In the data rows, 128 means zero.
Here is a table of points, one per row:
[ 99 126 106 156  19 122 115 103  68  88 157 104  43 158 158 118 127 133
 133 164 123 159 201 127 102 104 180 137  91 160 107 192 141 136 122  72
  41 152 122 113 105  59 140  98  95 149 179 133]
[ 98 170 104  63  85 187 104  73  78 148 165 115 153 134  98  81  53  63
 112  79 134  99 114 131 159 162 150  97 100  37 178 161  41  82 119  74
 174 155 186 115 106 148 102 110  95 144  87 180]
[138 129  80 187 115  83 115 203 159 119 169  58 163  74 168 106 129 248
 109 117 184 158 181 211 135 171 165 146 128 120 124 116 101  67 113 168
 131 158 178 134 196 113 145  60 141 158  72  89]
[ 96 180 176  66 117 115 178 131 120  46  57 130 138 162 153 160  80 158
 105 164 129  97 181  98 161 179 154 255  91 187  94  69  82  87 123  92
 128 144 169  94 130 134 118  87 146  95 141 109]
[143 123 171 169 112 115 152  91 130 117 134 145 151 182 194 162 143 189
 193 169 148 150 175 171 202 109 109 117 181  76 143 122 159 109 152  87
 173 130 100 255 107 153  87 113 146 125 178 177]
[ 41 196 152 121 166  60 140 130  95 137 112 119 114 206  61  69 187 116
 212 136 127  26 119 178 110 135 108 113  66 153  54 178 152 126 124 188
 123 146 149 130 137 138 176 132 133 136 112 159]
[ 77 140 172 201 153 172 189 219 106  96 185 149 149  79 141 182 111  41
 119 102 121 123 134 122 140  96 114 122  76 121 154 113 101 160 125  57
 157 142 104 164 141  73 179  58 163  88 181 102]
[154 104  98  98 163 161  78  76  50 115 103  83 148 204 128 145  49 133
 155 136 124  88 122  84  54 156  90 151 165  95 107  46 162 114  86 109
 131 119 141 168 146 118 169 122 105 187 117 113]
[142 179 201 166  86 155 130 174 152 196 173  99 125 143 163 117 131 109
 124  75 123 117 164  64 105 116  56 127 156 118 100 110 135  91 151 160
 186 164  84 126  75  28 147 141 160 190 115 128]
[152 135  87  73 147 220 102 109 153 107  89  64  68 154 127 175 152 112
 104 150 131 178 144 161 138  38 100  91 162 136 112 111  53 159  82 169
 116  99 154 110  79 130 202 143 225 148 107 195]
[235 222 123 172 156  72 127 144  90 165 107 111  97 156  45 107 129 110
  76  99 169 144 110 131 138 124  95 155 100 121 133  93 143 122  82 131
  96  51 140 137  43 138 115  98  85 122 223 117]
[204  94 171 105 112 200 117 137  91  69 140  96 175 126  33  65 171 173
 138  99 144 150 178  77  94 219 177 146 129 126 193 147 156 188 178 190
 132 105 124 164 140 107 142 146 131 122  94 109]
[ 99 106 178 163  74 111  98  36 185  76 174 126 150  73  87  84 119 143
  99 128 130  59  86  66 163 119 106 188 128 108  97 103 122 122 150 130
  30  66  97 142 142 169 157 148 233 121 148 212]
[ 64  82 126 129 162 212 103 150  89  96  86  54  82 131 125 116  75 203
 114 174 103  82  52 213 114 126 111 190 153 124 155 193 140 186 184 141
 148 156  47 141  92 104  89 126 123 131 134 120]
[143  15 127 145 152 114  67 135 147 113  46 194  93 109 131 128 153  70
  80 138 121 103 155 137 157 129 172 177 116  58  96 170  83  88  85 119
  96 176 145  95 101  72  83 192 116 136 134  98]
[171  93  79 104 127 111  69 137 188 121 129  64 112  93 161  90 143 126
 190 141  74 126 131  55 154 135  77 135 119 209  94  86  74  75 206  91
 160 132  74 128  48 150 164 137  52  75 119  77]
[138 137  50  84  46  73 125 142 126 131 135 177 103 151 123 138  83 136
  78 101 211  44 125 148 118 131 179 126 180 109 131 109 185 150 143  90
 191 106  66 122  79 140 128 166 141 130 134  44]
[ 91 130 100 194 135 132 122 176 112 120  94 128  87 138 122  96 111  67
 188 134 147 204 116  71 255 170 167 155 158 143 191 119 185 201 102 104
  89 108  86 116 141 139 150 133 100 160  40 147]
[189 193 169 239 190 160  72  91 129  91 115 119  71  53  97  79  75 135
 155 157 165 102 157 138  71 116 139  47 142 131  86 120 157 120 128  44
 140 148 111  53 154 147  65 128 114  84 102 148]
[183 113 125 124 135 149 192 152 121  60 239 170  35 181 169  92 132 126
 209 117  73 106  79 157 149 159 107 102 158 145 136 150  82  84 134 116
 148  58 215 119 147 118  96 151 114 113 132 106]
[176 103  58  88 128 139 165 133 138 103 103 156  75  57 119 177 150 130
 120 129 172  65 156  84 139 141  45 135  36  95 151 158 174 142 155 179
 192 178 117 129 184 184 114 110  89  92 154 226]
[118 152  92 103 149  99 209 174  95 108 183 122 169 110 193 133 104 131
  55 217  90 159 144  70 136 164 118 106 176 109  63 209 172 113  96 148
 106 125 112 107  62 203  83 143 135 157  46 146]
[133  75 125 130 181  74 145 174 118 133  84  69 130 133  49 152  90 102
 148  95 118 123 132 117 171  75 109 141 152  85  87 148  92 125 143 123
 162  99 137 132 201 152 140 173 146 108 124  83]
[127 135 136 135 109 212 105 208 180 158 181 179 143 216 135 176 139 178
 116 130 137 123 158 125  88 138 175 106 120 111 124 171  99 141 120 146
  49 124  99 133 130 198 179 153  81  10 157 106]
[122 151 156 128 110  93 129 116 149  61  97 127 184 172 124 177 228 154
  64  85  45 149  83 161 113 135  74  80 154  54 129 104 174 143 178  43
 130 120 132  39 119  77 123 121  78  98 100 143]
[ 66  97 107 112 138 160 184 127 105 158 103 152 177 106 125  85 109 170
 168  65  87 144 135 133 169 102 184 117 140 121  78 112 157 101 143 182
 147  69  81  54 129  66 111 155  79 151 196 150]
[112 124 109  97 104 161 132 100  70 148  74 135 169  64 156 137 206  63
 174 156 191 166 135 151  82 145 168 111  98 106  75 137 148  67 157 122
 158  83 134 151  78  96 144 106 185  40  68 139]
[133  88 121 140 127 128 115 149 167 120 137 141 195 101 150 150 131  88
 204 150 116  71 156 130  43  13 117 183 126  96 189 170 168 108 120 123
 106  12 141  84  99 164 140  31  77 192  99 102]
[ 99  96 171 152 129 149 117 130 150  98  87 162 108 119 158 132 148 109
  91  92 175 153  91 102  83 136 144 123 110 214  53 176 175 187 128 115
 199  90 223 221 117 162 124 175 127 174 134  93]
[ 78 126 167 114 166  35 112  19  69 170 153 108  65  72  97 233 155 159
 110  90 106 129 120 108 115 163 192 111 154 169 188 171  70 114  94 157
 148  96  56 155 111 123 149  87  87 114 100 101]
[141 112  40 145 104 138 175 106 140 208 118  76 117 199 165 130 179 121
  89 116 132  98 109  91 118 119 170 113  58 175 110  80 111 189 174  69
 118  91  92 113 209 103  74  95 152 148  64 139]
[178 102 184 135 173 220 161 123 144 204 150 197 165 163  99 107 124 128
  87 155 135 126  55 114 130 131 127 118 157 217  97 132 146  64  84 106
 150 173  83  84 144 158 132  21 134 139 138 122]
[152  86 203  51 102 111 149  64 140 143 139 135  89 148 137  88  97 117
 106 125 129 132 195 161 162  17 115 100 118 157 144  91 183 184 103 171
 128 185 162 142 181 134 143 116  61 115  67 113]
[144 166  90 127 188  97 148  93 147  85  88 137 169 130 209 109 111  94
 145  72 209 105 139 122 123 145 134 136 254 157 160 159  71 239 147 188
 109 145 147  81 132 109 134  82 143  76 168 142]
[162  82 100 126  86 110  88 143  57 163 140 116 174 114 156 106  93  98
 100 129 106 117 139 152 155 168   0  90  84 163 112 190 120 144  59 154
  91  82  97 131 161  69  89 109 172  86 164 108]
[ 69  86 116 119  73 121 143 194 106  64 101  80 138  76 112  96 186 122
 107 115 107  99 112 146  89 147 140  51 162 173 138  32 100 119  11 113
 137 127 124 151 122 190 147 148  76 168 190 219]
[186 171 196 136 115 161 208 128  88 154 148  32 114  85 175 215 147 122
 145 137 149 131  55 101 123 104 135 165 148  64  81 114 164 113  93 147
  86 131 135 110 189 112 123 201  78  90 132 102]
[108 177 173  12 166 113 148 215 192 125  99 129  58 107 113 113 153 143
 147 149 176 120 116  78 124 124 121  55 114  90 184 124 126  96 152 123
  65 146  89 142 111  81  63  93 169 187 152 107]
[213 172 120 121 148 124 181 125 155 103 108 163 141  86 139  63 117 130
  60 110 115  99  30 190 144  68 172 145 108 155 144 139 104  83 130 126
  87 105  93 224 109  49 147 144  88 117  68 155]
[109 147 156 119  98 119  99 119 152 164 124  76 155 130 126  99 154  29
  72 193  86  98 192 122 132 140 190 132 238 182 190 147 144 107 176 175
 155 124 156 146 191 115  56 145 113  96 193 122]
[ 76  66 165  90 183 151  86 105  60 132 169 154 102 113 169 137 157 151
  88  60 207 169 164 174 201 144  87 119 126 148 119  69 161  88 196 128
  68  94 137  76  95 169 104 108 122 127 140  92]
[114 117 114  60 125  61  36 128 151  43 201 168 137 125  92 149  65 124
 129 157 134 202  47  86  93 109 135 121 107 134  92 118 175 168 110 169
 169 147 141 119 158  34 143 103 124 111 138 142]
[120 171 128 178 162 130  65 131 125 159 129 150 181 162 227 155 139 168
 140 244 146 131  96 120 179 144 156 115  46 143 208  82 137 109 118 198
 173  99 153  85 107  96 136 183 106 116 153 153]
[107 100 180 122 124  91 121 133 185 173 136 120 170 149 134 140 112  57
 155 172 203 169  84 208  72 207  67 122 109 116 106 102  51 148 169 106
  51 136 103 154 145 137  99 147  60 160  99 123]
[154 167  95  88 173 122  60 128  67 143  84 138 164 117 142 140 166 177
 124 104  77 146 110  88 134  87 117 113 117 157 173 200 122  94 159  41
  77 157 183 171 201 159 145 150 167 189 171 115]
[115 147  71 161 112 130 134 109 152  91 126 136 164 164  84 190  76 108
 126  77 185 177 139 125 127  93 120 105 128 170 100 176 106  38 186 149
 134 164  89 129 174 149 185 198  88 196 161 206]
[ 67 156  87 100 152 114 115 159  79 141 185 172 163 122  91 117 120 143
 157 152 128 129 161 133  96  42 107 128 139 144 157  50 117 116  93  81
 113 122  86 154 158 132  63 211 180  59  83 103]
[162 128 169  99 146 137 134  99 173 132 182 128 195 118 151 125 190 173
 154 164 168  79 181 137 214 153 151 113  94 102 104 169  90 199  57  63
 167 140  99  92 125 125 189 182 131 198 146  68]
[ 83  66 125 149 128  96 143 132 176 158  97  85 135 206  55  93 140 177
  93 169 161 179 135  80 160 106 121 125 140  79 117 167 120 100  99  94
 165 104 166 141 103 101 108  59 116  54 117 146]
[ 90  92 130 146 175 104 201 118 142 218 149 123 135  79 111 107  63 180
  89 140 123 126 146 108  67 128  93 126 119 150 195 126 137 182 180  89
 114 151 254 117  68 113 192 212 131 122 139 176]
[ 37 192  93 158 135 184 107  78 216 106 107 112  86 130 137 115 132  98
  82  60  96 128 125 143 125 163  58 146 122 124 191 149 205  85  78 161
 132 143 145 145 151 154 157 149 136 105  95  41]
[135 177 192  96  85 102  56 186 120 187  98 146  66  99 167 100  76 130
  89 122  62 163 115 167 117 123 154 129 105  72  92 126 112 169 184 145
 181  59 134 108 193 223 186 106 159 156 141 170]
[154 144 131 109  82 128 157 125 155 152 136 175  95 113  77 164 159 135
 173 159 130 205 166 205 106 184 101 255 169 183 181 151 136 124  95  88
 181 104 109  60 149 113 105 164 166 159 119 180]
[163 147 144 122 133  83 109 151  75 118 149 101 177 148 142 101 160  87
 145  62  84 163 112 156 128  88 152 201 111 154 147 140 157 186 147 149
 143 255 130 135  72 210 121 127 150 107 118 142]
[143 147 150 153  22 133 141 137 108 148  22 192 146  97  66 203  69 169
 184 125  86  81 120 129 172 151  99  50 169 176 130 127 117 157 146 168
  87 157 177 131  95 116 127 110 140 123  63  93]
[134  75 109 143  69 131  92 124 169 162 164  72 121 128 107 171 135 126
 177  90 152  92  18 130 143 112 177 115 122 131 146 112 163 127 105 151
 128 192 203  98  95 168  72 120 202 134 162 128]
[ 97 153 106 127 106 137 132  86 168 174  77 175 132  93 184  60 125 194
 193  66 100 186 111  89  84 115 122 152 121  78  88 133  94 143  43 115
 122 143  99 150 136 130  84 118 109  92 150 107]
[142 136  55 101 210 144 104 133 193 182 176 151 122  98 103 188 132 100
 156 135  45 109 199 184 171 213 197 157 163 103  56  86 193 157 134 118
  82 142 152 193 118  95 140  89 126 135 147 171]
[103 150  54 165 101 151 174  66  88 120 145 178 119  83  60  95 187 115
 111 236 117 177  87 118 127  97  98 131 156  75 111  86  77 172 191 184
 141 187 160 133 145 164 159  95 116 183 181  23]
[161  41 135 152 151  65 176 109 109 119  86 158  87 171 177  84 109  97
 139 142 102 128 118 122  73 174 158  77 122  86 182 108 158  71 136 135
 126 174  95 110 159 154 252 142 226 125 149 134]
[135 118 146 215 157 129  98 170  96 127 172 212  89 175 144 147 187 143
 102 101 114  92 157  76  90 108 122 162 132 110 118  83  50 124 128 196
 133 133 131 134 117 120  64 129 125 159  57 172]
[162 131 142 156 160 126 184  79 179  68 122  95 155 149  98 167  64 104
 127 110  53 181 169 157  92 128 165  65  15 129 140 104 103 135 127 161
 138  99  88 121  85 153  34 141 169 155 146  69]
There is one direction along which these points spread out most. For each point below, how far along it does it lie, from 0 to 99? 50 is the average, and the first point above lies past it. One standard deviation of the points above along it is 16.
[143  15 127 145 152 114  67 135 147 113  46 194  93 109 131 128 153  70
  80 138 121 103 155 137 157 129 172 177 116  58  96 170  83  88  85 119
  96 176 145  95 101  72  83 192 116 136 134  98] 58
[ 64  82 126 129 162 212 103 150  89  96  86  54  82 131 125 116  75 203
 114 174 103  82  52 213 114 126 111 190 153 124 155 193 140 186 184 141
 148 156  47 141  92 104  89 126 123 131 134 120] 42
[ 90  92 130 146 175 104 201 118 142 218 149 123 135  79 111 107  63 180
  89 140 123 126 146 108  67 128  93 126 119 150 195 126 137 182 180  89
 114 151 254 117  68 113 192 212 131 122 139 176] 24
[144 166  90 127 188  97 148  93 147  85  88 137 169 130 209 109 111  94
 145  72 209 105 139 122 123 145 134 136 254 157 160 159  71 239 147 188
 109 145 147  81 132 109 134  82 143  76 168 142] 40
[186 171 196 136 115 161 208 128  88 154 148  32 114  85 175 215 147 122
 145 137 149 131  55 101 123 104 135 165 148  64  81 114 164 113  93 147
  86 131 135 110 189 112 123 201  78  90 132 102] 65
[138 137  50  84  46  73 125 142 126 131 135 177 103 151 123 138  83 136
  78 101 211  44 125 148 118 131 179 126 180 109 131 109 185 150 143  90
 191 106  66 122  79 140 128 166 141 130 134  44] 48
[114 117 114  60 125  61  36 128 151  43 201 168 137 125  92 149  65 124
 129 157 134 202  47  86  93 109 135 121 107 134  92 118 175 168 110 169
 169 147 141 119 158  34 143 103 124 111 138 142] 34
[ 96 180 176  66 117 115 178 131 120  46  57 130 138 162 153 160  80 158
 105 164 129  97 181  98 161 179 154 255  91 187  94  69  82  87 123  92
 128 144 169  94 130 134 118  87 146  95 141 109] 61
[143 147 150 153  22 133 141 137 108 148  22 192 146  97  66 203  69 169
 184 125  86  81 120 129 172 151  99  50 169 176 130 127 117 157 146 168
  87 157 177 131  95 116 127 110 140 123  63  93] 36
[142 136  55 101 210 144 104 133 193 182 176 151 122  98 103 188 132 100
 156 135  45 109 199 184 171 213 197 157 163 103  56  86 193 157 134 118
  82 142 152 193 118  95 140  89 126 135 147 171] 62
[134  75 109 143  69 131  92 124 169 162 164  72 121 128 107 171 135 126
 177  90 152  92  18 130 143 112 177 115 122 131 146 112 163 127 105 151
 128 192 203  98  95 168  72 120 202 134 162 128] 30
[ 78 126 167 114 166  35 112  19  69 170 153 108  65  72  97 233 155 159
 110  90 106 129 120 108 115 163 192 111 154 169 188 171  70 114  94 157
 148  96  56 155 111 123 149  87  87 114 100 101] 48
[112 124 109  97 104 161 132 100  70 148  74 135 169  64 156 137 206  63
 174 156 191 166 135 151  82 145 168 111  98 106  75 137 148  67 157 122
 158  83 134 151  78  96 144 106 185  40  68 139] 62
[133  88 121 140 127 128 115 149 167 120 137 141 195 101 150 150 131  88
 204 150 116  71 156 130  43  13 117 183 126  96 189 170 168 108 120 123
 106  12 141  84  99 164 140  31  77 192  99 102] 63
[189 193 169 239 190 160  72  91 129  91 115 119  71  53  97  79  75 135
 155 157 165 102 157 138  71 116 139  47 142 131  86 120 157 120 128  44
 140 148 111  53 154 147  65 128 114  84 102 148] 59
